Here are some points:
-0.65 -0.23 -0.39 -0.35 -0.63 -0.70 -1.53 -0.82
-0.64 -0.66 -1.00 -0.62 0.09 -0.28 -0.34 0.16
-0.79 -0.82 -0.33 0.07 -0.23 0.57 0.52 0.29
-0.44 -0.13 0.63 0.86 -0.05 0.00 0.00 0.00
-0.66 -0.74 -0.61 -0.02 0.04 0.10 0.14 0.32
-0.19 0.00 0.50 0.92 0.47 0.33 -0.82 -0.74
-0.18 -0.16 0.36 -0.23 0.80 0.76 -0.16 -1.66
0.01 -0.13 2.07 0.54 1.47 2.39 2.41 -1.17
-0.43 -0.91 0.38 -0.39 0.47 1.09 3.04 -0.09
-0.17 -0.17 1.98 0.64 1.48 2.10 1.75 -1.30
-0.50 -0.69 -0.04 -0.58 -2.46 1.55 1.08 1.66
-0.38 -0.95 -1.40 -0.68 -1.98 0.00 0.00 0.00
0.48 -0.31 0.59 0.06 2.04 0.22 0.59 -0.81
-0.94 -0.15 0.72 -0.38 -2.51 -0.41 -0.82 0.04
0.41 -0.54 0.32 -1.05 -1.92 -0.56 -0.59 1.29
-0.20 -0.35 0.11 -1.06 -0.46 -0.03 -1.19 -0.49
10 more points follow, each with its number after it:
1.98 0.40 3.38 2.52 1.37 0.06 0.73 3.30 0
0.24 0.01 2.37 0.86 1.50 2.59 2.28 -1.38 1
0.97 0.26 2.36 0.86 3.16 1.63 0.80 -0.19 2
0.59 -0.60 -0.33 0.06 -1.19 -0.55 -0.67 1.28 3
-0.82 -0.85 0.10 -0.10 -0.21 1.07 0.00 0.00 4
-0.01 0.00 -0.12 0.64 -0.36 -0.95 -1.28 0.00 5
0.04 -0.23 -1.41 -0.63 -1.48 -0.50 -0.73 1.25 6
1.10 1.70 6.02 5.04 -1.95 3.76 4.00 2.55 7
-0.17 -0.80 -0.09 0.36 -1.65 0.95 2.28 1.91 8
1.88 1.19 4.73 0.83 0.76 2.72 3.85 2.63 9
Which three of these numbered points are nearest to each point below, ignoring the direction in which the first points spread most? Their numbers follow each, nearest first.
0.60 -0.74 -1.00 -1.23 -0.03 -0.56 -0.39 0.00 > 6 3 4
-0.28 -0.15 0.41 0.84 0.51 0.17 -0.82 -0.63 > 5 4 2
2.03 0.76 4.26 -1.19 5.77 2.98 -0.61 0.30 > 2 3 5
1.00 0.06 2.83 -0.14 4.05 2.18 -0.31 0.18 > 2 3 5
0.79 0.81 0.65 0.83 -0.09 2.00 -0.18 1.05 > 3 2 1
2.06 0.87 1.47 1.67 0.06 -0.46 2.15 3.81 > 0 9 3
0.18 0.88 -0.21 -0.94 -0.98 -0.63 -1.71 0.39 > 2 5 6
1.11 0.09 2.16 1.98 1.41 -0.64 1.69 0.88 > 3 5 2
-0.08 -0.46 -0.01 -0.52 -0.11 0.96 3.34 0.21 > 8 6 1
-0.46 -0.20 0.39 0.50 -0.09 -0.52 -1.37 -1.01 > 5 4 2
0.72 1.06 1.77 -0.09 1.38 0.41 0.58 -0.16 > 2 5 3
-0.36 -0.18 -0.08 0.29 -0.06 -0.52 -1.22 -0.60 > 5 4 3
-0.06 0.09 0.35 -0.79 -2.09 0.47 -0.33 1.64 > 1 3 6
-0.57 0.30 2.33 -0.60 -0.68 -0.27 -0.75 -0.82 > 1 5 2
-1.28 0.45 3.61 1.20 -0.14 0.68 2.33 0.30 > 1 8 3
-0.47 -0.09 0.54 0.96 0.00 0.04 -0.92 -0.85 > 5 4 1
-0.02 0.86 0.52 0.66 -0.12 0.66 1.02 -0.27 > 1 6 3
-0.80 -0.70 -0.40 0.07 0.07 0.70 0.00 0.00 > 4 6 3
0.69 -0.84 -0.68 0.03 -0.06 -0.87 0.00 0.00 > 3 6 5
0.15 0.12 -0.74 0.41 -0.61 -0.40 -0.97 -0.69 > 5 6 3
1.48 1.07 -0.65 -0.10 0.98 -0.28 0.94 0.00 > 6 3 5
-0.65 -0.44 -1.06 -1.19 -0.58 -0.36 -0.95 -0.52 > 4 6 5
-0.10 -0.11 0.05 0.44 0.46 0.19 -0.87 -0.41 > 5 4 2
-0.04 0.03 0.56 1.08 0.74 0.58 -0.59 -0.58 > 5 2 3
-0.14 -0.67 3.91 -0.82 -0.07 0.41 -0.95 0.62 > 2 1 3
